Where one turn sends some rows of the set: a few examples, then the rows asked:
Fiv: [-0.14, -0.07,  0.13, -0.25,  0.20, -0.03, -0.05,  0.03, -0.11,  0.00,
 -0.23,  0.07, -0.07,  0.12,  0.04,  0.05,  0.00, -0.13,  0.24,  0.08,
  0.26,  0.12,  0.16, -0.20, -0.02,  0.08,  0.06, -0.14,  0.06,  0.24,
  0.07, -0.04, -0.22,  0.18]
pev: [-0.37, -0.03, -0.01,  0.01,  0.20, -0.19, -0.24,  0.10,  0.27, -0.16,
 -0.26, -0.03,  0.06,  0.08, -0.11,  0.19, -0.07, -0.14, -0.34, -0.27,
 -0.08,  0.16, -0.06,  0.20, -0.10,  0.03,  0.20,  0.11, -0.17,  0.15,
  0.22, -0.17,  0.15, -0.08]
ret: [-0.02,  0.00,  0.08, -0.28,  0.06, -0.09,  0.09, -0.05, -0.08,  0.04,
 -0.15,  0.02,  0.09,  0.17,  0.19,  0.05, -0.13, -0.22,  0.24, -0.04,
  0.19,  0.10,  0.03, -0.11,  0.09, -0.02, -0.03, -0.16, -0.01,  0.29,
  0.10, -0.13, -0.31,  0.08]
Ras: [-0.24,  0.04, -0.06,  0.12,  0.18, -0.20, -0.21,  0.16,  0.29, -0.18,
 -0.19, -0.13,  0.04,  0.12, -0.14,  0.18, -0.08, -0.21, -0.30, -0.27,
 -0.05,  0.22, -0.12,  0.23, -0.13, -0.03,  0.21,  0.12, -0.10,  0.09,
  0.25, -0.12,  0.12,  0.04]
tiso: [ 0.04, -0.16,  0.05, -0.11,  0.07, -0.04,  0.06, -0.10, -0.04,  0.05,
 -0.17,  0.03, -0.02,  0.06,  0.08,  0.10, -0.28, -0.10,  0.21, -0.03,
  0.15, -0.07,  0.10, -0.13,  0.17, -0.09, -0.10, -0.17, -0.11,  0.15,
  0.07, -0.34, -0.31,  0.04]
vuka: [ 0.00, -0.12, -0.05, -0.07,  0.09,  0.01,  0.05, -0.07, -0.09,  0.06,
 -0.12,  0.08,  0.08,  0.05,  0.18,  0.20, -0.21, -0.08,  0.22,  0.00,
  0.15, -0.04,  0.14,  0.03,  0.25, -0.20, -0.16, -0.24, -0.01,  0.06,
  0.01, -0.29, -0.23, -0.01]
zene: [-0.23,  0.11, -0.24, -0.14, -0.17, -0.10, -0.29,  0.29,  0.14,  0.17,
 -0.07, -0.15, -0.04,  0.04, -0.21,  0.03,  0.02, -0.03, -0.37, -0.29,
 -0.05,  0.16, -0.13,  0.14, -0.23, -0.13,  0.06, -0.14,  0.00, -0.09,
  0.13, -0.16,  0.19, -0.19]
riki: [ 0.10, -0.11,  0.01,  0.09,  0.16,  0.14,  0.05, -0.03, -0.05,  0.02,
 -0.01,  0.07, -0.03,  0.01,  0.05,  0.15, -0.20, -0.07,  0.13,  0.07,
  0.19, -0.02,  0.18, -0.03,  0.18, -0.25,  0.08, -0.13,  0.12, -0.09,
 -0.01, -0.25, -0.22,  0.17]
didek: [-0.21, -0.05,  0.08, -0.21,  0.25,  0.08, -0.08,  0.07, -0.19,  0.03,
 -0.17,  0.12,  0.02,  0.10,  0.11,  0.15,  0.07, -0.09,  0.20,  0.14,
  0.26,  0.15,  0.22, -0.07,  0.06, -0.01,  0.07, -0.20,  0.19,  0.15,
  0.04,  0.01, -0.14,  0.14]
Patef: [ 0.09,  0.14, -0.23,  0.10, -0.16, -0.05, -0.35,  0.04,  0.03,  0.05,
  0.03,  0.02, -0.10, -0.10, -0.04, -0.11, -0.08, -0.16,  0.15,  0.04,
 -0.22, -0.20,  0.09,  0.10,  0.02, -0.06,  0.25, -0.49, -0.10,  0.11,
  0.09, -0.12,  0.11, -0.20]
Biviz: [-0.04,  0.17, -0.16, -0.07, -0.16, -0.06, -0.40,  0.03, -0.07,  0.13,
  0.00,  0.00,  0.01, -0.04,  0.02, -0.10, -0.05, -0.18,  0.13,  0.02,
 -0.24, -0.14,  0.07,  0.12,  0.06,  0.02,  0.28, -0.52, -0.11,  0.24,
  0.17, -0.09,  0.09, -0.28]
gim: [-0.26, -0.03,  0.06,  0.19,  0.12, -0.18, -0.22,  0.25,  0.31, -0.03,
 -0.20, -0.13,  0.07,  0.09, -0.02,  0.24, -0.19, -0.19, -0.27, -0.27,
 -0.15,  0.09, -0.06,  0.23, -0.05,  0.04,  0.12,  0.12, -0.16,  0.15,
  0.27, -0.18,  0.12, -0.09]
pif: [ 0.14, -0.13,  0.11,  0.05,  0.13,  0.08,  0.07, -0.03,  0.02,  0.02,
 -0.06,  0.03, -0.13,  0.03, -0.02,  0.05, -0.25, -0.11,  0.15,  0.04,
  0.20, -0.04,  0.13, -0.19,  0.09, -0.12,  0.13, -0.06,  0.04,  0.03,
  0.03, -0.26, -0.29,  0.23]
zema: [-0.23, -0.04, -0.04,  0.24,  0.16, -0.21, -0.21,  0.25,  0.36, -0.15,
 -0.24, -0.10, -0.05,  0.06, -0.10,  0.22, -0.11, -0.17, -0.23, -0.23,
 -0.09,  0.12, -0.04,  0.21, -0.15,  0.01,  0.10,  0.11, -0.14,  0.08,
  0.19, -0.13,  0.16,  0.00]
fubuz: [-0.23,  0.08, -0.11, -0.11, -0.21, -0.01, -0.25,  0.34,  0.18,  0.27,
 -0.03, -0.07, -0.02,  0.02, -0.12,  0.04, -0.04, -0.01, -0.42, -0.27,
 -0.11,  0.09, -0.06,  0.09, -0.19, -0.07,  0.17, -0.07,  0.02, -0.06,
  0.10, -0.18,  0.19, -0.27]
Lupos: [-0.26,  0.08, -0.20, -0.18, -0.18, -0.05, -0.26,  0.25,  0.16,  0.18,
 -0.08, -0.05, -0.04,  0.01, -0.18,  0.02,  0.00,  0.01, -0.42, -0.29,
 -0.07,  0.12, -0.07,  0.10, -0.20, -0.11,  0.13, -0.10, -0.02, -0.08,
  0.08, -0.20,  0.21, -0.26]
pap: [-0.07,  0.13, -0.19, -0.04,  0.00,  0.02, -0.49, -0.01, -0.11,  0.01,
  0.00,  0.01, -0.12, -0.07, -0.21, -0.15,  0.05, -0.12,  0.06,  0.09,
 -0.13, -0.08,  0.11,  0.06, -0.03,  0.00,  0.44, -0.49, -0.02,  0.10,
  0.16, -0.05,  0.13, -0.10]
tipob: [-0.10,  0.03,  0.01, -0.24,  0.09, -0.02,  0.06,  0.01, -0.15,  0.07,
 -0.11,  0.08,  0.17,  0.15,  0.28,  0.16, -0.05, -0.18,  0.24,  0.02,
  0.18,  0.13,  0.10,  0.02,  0.16, -0.10, -0.07, -0.23,  0.10,  0.22,
  0.06, -0.07, -0.22,  0.02]
tude: [-0.20,  0.10, -0.21, -0.04, -0.19, -0.09, -0.29,  0.40,  0.18,  0.20,
 -0.07, -0.15, -0.09,  0.03, -0.16,  0.05,  0.02, -0.04, -0.31, -0.24,
 -0.06,  0.14, -0.08,  0.12, -0.26, -0.08,  0.03, -0.13,  0.03, -0.09,
  0.11, -0.11,  0.21, -0.18]
Gifi: [-0.04, -0.13,  0.20, -0.08,  0.25,  0.10, -0.12,  0.03, -0.16,  0.08,
 -0.10, -0.09, -0.07,  0.11, -0.10,  0.06, -0.14, -0.11,  0.14,  0.09,
  0.25,  0.08,  0.13, -0.19,  0.07,  0.00,  0.19, -0.11,  0.10,  0.10,
  0.19, -0.16, -0.29,  0.29]
zufe: [-0.09, -0.11,  0.11, -0.02,  0.29,  0.19, -0.13,  0.04, -0.22,  0.08,
 -0.05, -0.02,  0.00,  0.07, -0.04,  0.15, -0.08, -0.06,  0.11,  0.14,
  0.25,  0.10,  0.19, -0.06,  0.15, -0.12,  0.19, -0.16,  0.21, -0.03,
  0.12, -0.14, -0.20,  0.25]
ziru: [-0.07,  0.23, -0.16, -0.13, -0.10, -0.01, -0.38,  0.02, -0.07,  0.05,
  0.02,  0.07, -0.02, -0.03, -0.02, -0.16,  0.07, -0.19,  0.07,  0.05,
 -0.17, -0.05,  0.09,  0.06, -0.03,  0.03,  0.44, -0.46, -0.01,  0.23,
  0.13,  0.02,  0.13, -0.18]
bobup: [-0.23,  0.06, -0.12, -0.03, -0.19, -0.04, -0.31,  0.43,  0.16,  0.29,
 -0.07, -0.13, -0.06,  0.02, -0.14,  0.07, -0.03, -0.01, -0.35, -0.24,
 -0.10,  0.08, -0.04,  0.10, -0.21, -0.04,  0.06, -0.11,  0.02, -0.06,
  0.13, -0.15,  0.21, -0.24]
podu: [ 0.10,  0.15, -0.22,  0.10, -0.08,  0.01, -0.42,  0.02, -0.05,  0.04,
  0.09, -0.09, -0.10, -0.07, -0.17, -0.15, -0.06, -0.17,  0.08,  0.05,
 -0.17, -0.12,  0.04,  0.11,  0.01, -0.09,  0.39, -0.48, -0.02,  0.04,
  0.18, -0.11,  0.08, -0.07]
kig: [-0.28,  0.02,  0.04,  0.08,  0.10, -0.17, -0.13,  0.18,  0.36, -0.09,
 -0.20,  0.02,  0.08,  0.08,  0.03,  0.20, -0.11, -0.19, -0.32, -0.28,
 -0.13,  0.12, -0.04,  0.19, -0.09,  0.03,  0.23,  0.17, -0.14,  0.19,
  0.17, -0.14,  0.15, -0.11]

tipob goes to didek
kig goes to pev
Now find these:
Biviz goes to ziru
fubuz goes to Lupos
ret goes to Fiv

Where one turn sends some rows of the set: a few examples, then the rows asked:
bevut: [-0.16, -0.37,  0.35,  0.32,  0.17, -0.38, -0.01,  0.16, -0.43,  0.03,
  0.27,  0.17, -0.21, -0.25, -0.43,  0.23]
gorav: [-0.17, -0.17,  0.05,  0.03,  0.01, -0.42,  0.36, -0.03, -0.25,  0.17,
  0.20,  0.57, -0.15, -0.01, -0.38,  0.22]
vid: [-0.16, -0.11,  0.11, -0.11,  0.09, -0.07,  0.15,  0.20, -0.07, -0.09,
  0.17,  0.35, -0.06, -0.06, -0.48, -0.01]
Vobes: [-0.38, -0.35, -0.11,  0.22,  0.02, -0.40,  0.00,  0.23, -0.37, -0.18,
  0.37,  0.10, -0.24, -0.16, -0.15,  0.25]
Vuni: [ 0.26, -0.18,  0.12,  0.01, -0.05, -0.18,  0.25,  0.06, -0.34,  0.01,
  0.52,  0.23, -0.17,  0.00, -0.11,  0.23]
nuz: [-0.13, -0.07,  0.15, -0.08,  0.14, -0.08,  0.04,  0.26, -0.11, -0.07,
  0.17,  0.31, -0.22,  0.01, -0.49,  0.09]
mig: [-0.33, -0.16,  0.10,  0.08,  0.02, -0.28,  0.37, -0.09, -0.45,  0.25,
  0.13,  0.28, -0.12, -0.05, -0.45,  0.09]
sadaz: [ 0.22, -0.13,  0.05, -0.06, -0.07, -0.34,  0.25,  0.01, -0.43,  0.02,
  0.49,  0.27, -0.11,  0.09, -0.19,  0.24]
zagu: [ 0.08, -0.28, -0.04,  0.00, -0.08, -0.18,  0.31, -0.11, -0.48, -0.11,
  0.44,  0.19, -0.02, -0.03, -0.16, -0.06]
tif: [-0.24, -0.43,  0.28,  0.27,  0.18, -0.31,  0.15, -0.12, -0.37, -0.11,
  0.14,  0.28,  0.05, -0.29, -0.38,  0.18]
zirut: [ 0.09, -0.20,  0.07,  0.06,  0.04, -0.09,  0.13, -0.12, -0.58, -0.08,
  0.35,  0.06, -0.26,  0.11, -0.17,  0.16]
Kul: [-0.40, -0.32,  0.03,  0.21, -0.02, -0.24,  0.21,  0.17, -0.27, -0.04,
  0.33,  0.03,  0.01, -0.32, -0.10,  0.31]
gozar: [-0.26, -0.46,  0.09,  0.05,  0.22, -0.12, -0.02,  0.38, -0.31, -0.02,
  0.38,  0.06, -0.11, -0.15, -0.31,  0.38]
Kabep: [-0.23, -0.54, -0.07, -0.02,  0.17, -0.26,  0.05,  0.31, -0.19, -0.19,
  0.41,  0.33,  0.01, -0.16, -0.28,  0.28]
dugo: [-0.31, -0.32, -0.03,  0.18,  0.06, -0.30,  0.11,  0.07, -0.18, -0.21,
  0.26,  0.26, -0.11, -0.17, -0.04,  0.50]
lar: [ 0.06, -0.18,  0.00, -0.07, -0.07, -0.25,  0.33, -0.17, -0.53, -0.04,
  0.38,  0.18,  0.05,  0.05, -0.22,  0.08]
nen: [-0.37, -0.51,  0.00,  0.01,  0.25, -0.06,  0.08,  0.10, -0.32, -0.18,
  0.23,  0.14,  0.07, -0.14, -0.29,  0.31]
fafig: [-0.20, -0.12,  0.10,  0.10,  0.04, -0.42,  0.19,  0.10, -0.44,  0.26,
  0.23,  0.35, -0.39,  0.06, -0.45,  0.20]
vagav: [-0.08, -0.44,  0.21,  0.24,  0.13, -0.51,  0.06,  0.09, -0.25, -0.14,
  0.31,  0.49, -0.10, -0.26, -0.37,  0.22]
meser: [-0.24, -0.10,  0.12, -0.07,  0.13, -0.03,  0.07,  0.17, -0.20, -0.09,
  0.12,  0.22, -0.14, -0.01, -0.52, -0.04]
reg: [ 0.08, -0.11,  0.09, -0.01, -0.01, -0.23,  0.18, -0.07, -0.63,  0.04,
  0.38,  0.04, -0.18,  0.14, -0.25,  0.19]

zagu goes to zirut
bevut goes to vagav
Now find these:
gorav goes to mig
nuz goes to vid
Kabep goes to nen
sadaz goes to lar
Kul goes to Vobes

Where one turn sends some rows of the set: a few examples, then the rows asked:
zovo: [-0.04,  0.24,  0.28,  0.21, -0.12, -0.04, -0.09,  0.11, -0.22,  0.10,
 -0.08,  0.00, -0.12]
vone: [-0.13,  0.18,  0.13,  0.10, -0.08, -0.03, -0.24,  0.22, -0.07, -0.06,
 -0.02,  0.00, -0.09]
teba: [ 0.24,  0.28, -0.17,  0.24, -0.13,  0.17, -0.19, -0.15, -0.20,  0.23,
 -0.05, -0.02,  0.07]
zabim: [-0.19,  0.12,  0.16,  0.17, -0.09, -0.08, -0.29,  0.00, -0.19,  0.08,
 -0.15, -0.01,  0.04]
gik: [ 0.19,  0.32,  0.09,  0.19, -0.03, -0.06, -0.48,  0.03, -0.13, -0.03,
 -0.07,  0.03,  0.11]
sesin: [ 0.24, -0.08,  0.14, -0.01,  0.01, -0.01,  0.09,  0.01, -0.18, -0.14,
 -0.25,  0.23, -0.08]
Rudad: [-0.02,  0.22,  0.10, -0.19,  0.03,  0.34,  0.03,  0.05, -0.06,  0.11,
 -0.15,  0.05,  0.17]
Vabo: [ 0.02,  0.30,  0.16,  0.29, -0.19,  0.03, -0.31,  0.07, -0.14,  0.00,
 -0.07, -0.12,  0.00]
Vuve: [ 0.25, -0.14,  0.08, -0.05, -0.04, -0.10, -0.27,  0.01,  0.20, -0.11,
 -0.10,  0.03,  0.13]
bel: [ 0.39,  0.07,  0.06,  0.26, -0.10,  0.17, -0.06,  0.04,  0.14,  0.22,
 -0.12,  0.06,  0.34]
zufop: [ 0.16,  0.11,  0.13, -0.01,  0.09,  0.15,  0.00, -0.20, -0.14,  0.00,
 -0.25,  0.38,  0.17]
Buvul: [ 0.50,  0.04,  0.06,  0.23, -0.17, -0.09, -0.02,  0.11,  0.03, -0.11,
 -0.16,  0.09,  0.09]
genur: [ 0.48, -0.15,  0.11,  0.09,  0.03,  0.08,  0.05, -0.14, -0.01,  0.07,
 -0.16,  0.14,  0.05]
nizu: [ 0.22,  0.09,  0.36,  0.25, -0.20,  0.10, -0.30,  0.06, -0.18,  0.09,
 -0.07, -0.14, -0.04]
vepe: [ 0.14,  0.29,  0.03,  0.04, -0.04, -0.04, -0.32,  0.28, -0.16, -0.12,
 -0.03,  0.16, -0.06]
nive: [ 0.27,  0.32, -0.01,  0.15, -0.03,  0.08,  0.04,  0.03, -0.10,  0.27,
  0.10,  0.06, -0.10]
dep: [ 0.17,  0.24,  0.28,  0.03, -0.15, -0.10, -0.19,  0.06, -0.34,  0.26,
 -0.13,  0.09, -0.06]
nuda: [ 0.19,  0.35,  0.00,  0.13, -0.14,  0.30,  0.07,  0.05, -0.13,  0.12,
 -0.23,  0.03,  0.31]
lutu: [ 0.45, -0.19, -0.01, -0.10, -0.09,  0.19, -0.08,  0.02,  0.08, -0.02,
 -0.10,  0.06, -0.01]
Som: [ 0.22,  0.08,  0.12,  0.10,  0.21,  0.29,  0.12,  0.07,  0.03,  0.00,
 -0.10,  0.25,  0.09]
siz: [-0.05,  0.15,  0.06,  0.25, -0.28, -0.13, -0.20,  0.21, -0.16,  0.10,
 -0.13,  0.00,  0.04]
Podi: [ 0.48, -0.22,  0.02,  0.01, -0.10,  0.05,  0.01, -0.02,  0.07,  0.12,
 -0.14,  0.10,  0.08]
rup: [ 0.10,  0.09, -0.28,  0.07, -0.17, -0.01, -0.22,  0.04, -0.02,  0.29,
  0.00,  0.04,  0.14]
Foz: [ 0.48, -0.12, -0.04,  0.03, -0.07,  0.27, -0.15, -0.12, -0.01, -0.09,
 -0.17,  0.04,  0.04]
Fulim: [ 0.18,  0.02,  0.09,  0.40, -0.19, -0.07, -0.29,  0.22, -0.12, -0.03,
 -0.13,  0.03,  0.13]
Tor: [ 0.32,  0.19,  0.13, -0.23, -0.18,  0.32, -0.21,  0.04,  0.10, -0.02,
 -0.03,  0.10,  0.05]
ruvu: [ 0.18,  0.37,  0.17,  0.02,  0.02,  0.24,  0.08,  0.10,  0.09,  0.14,
 -0.04,  0.00,  0.22]
mefep: [-0.05, -0.17,  0.16,  0.12, -0.18,  0.00, -0.30,  0.08, -0.28,  0.08,
 -0.23,  0.05,  0.05]
mome: [ 0.11,  0.06,  0.27,  0.20, -0.04,  0.08, -0.08,  0.24, -0.26, -0.09,
 -0.09,  0.11, -0.17]
sevo: [ 0.06,  0.22, -0.08, -0.09,  0.09,  0.21, -0.15, -0.01, -0.06,  0.12,
  0.11,  0.05, -0.15]
bukaz: [ 0.08,  0.19, -0.01, -0.03, -0.17,  0.20, -0.11,  0.03,  0.04,  0.25,
 -0.19, -0.05,  0.42]
pom: [ 0.35,  0.12,  0.15,  0.01, -0.16,  0.50, -0.01,  0.02, -0.08,  0.14,
 -0.14,  0.00,  0.05]
mibat: [ 0.26,  0.02,  0.04, -0.15, -0.20, -0.02, -0.11,  0.13,  0.20,  0.15,
 -0.07,  0.24,  0.25]
Rurak: [ 0.09, -0.13,  0.11, -0.17,  0.03,  0.25, -0.12,  0.04,  0.16,  0.21,
 -0.08,  0.08,  0.20]
tuz: [ 0.11,  0.15,  0.01,  0.00, -0.24, -0.14, -0.23,  0.27, -0.30,  0.12,
 -0.16,  0.18,  0.01]
Lubil: [ 0.28, -0.14,  0.08,  0.02, -0.24,  0.05, -0.17, -0.19, -0.24,  0.02,
 -0.37,  0.03,  0.10]
lorop: [-0.02, -0.06,  0.27,  0.11,  0.06, -0.03, -0.33,  0.15,  0.00, -0.05,
  0.00,  0.02, -0.01]
puli: [ 0.14, -0.09, -0.13,  0.10, -0.10,  0.31, -0.09,  0.00, -0.12,  0.08,
 -0.32,  0.19,  0.30]
fede: [ 0.27,  0.15,  0.00, -0.01, -0.21,  0.32, -0.28, -0.21, -0.13, -0.02,
 -0.27,  0.15,  0.24]
lufu: [-0.03,  0.17, -0.05, -0.01,  0.07,  0.12,  0.02,  0.08,  0.04,  0.10,
 -0.19,  0.15,  0.37]
suke: [ 0.40, -0.18,  0.01,  0.07,  0.07,  0.17, -0.09, -0.22, -0.04, -0.04,
 -0.22,  0.13,  0.09]
Mez: [ 0.41,  0.20,  0.18,  0.14, -0.11,  0.00,  0.11,  0.00,  0.01,  0.16,
 -0.14,  0.31,  0.21]
Zof: [-0.05,  0.07, -0.16,  0.02,  0.12,  0.00, -0.10, -0.10, -0.14,  0.23,
 -0.04,  0.19,  0.04]
magol: [ 0.05,  0.19,  0.26,  0.03,  0.05, -0.13, -0.40, -0.09, -0.20,  0.15,
 -0.11,  0.08,  0.06]
tud: [ 0.39,  0.04,  0.30, -0.06, -0.11,  0.16, -0.21, -0.15, -0.01, -0.06,
 -0.11, -0.11, -0.07]

zabim goes to zovo
genur goes to Podi
Now find these:
Som goes to bel
vepe goes to gik
Vuve goes to tud
rup goes to sevo
Mez goes to mibat
mefep goes to mome
Rudad goes to nuda

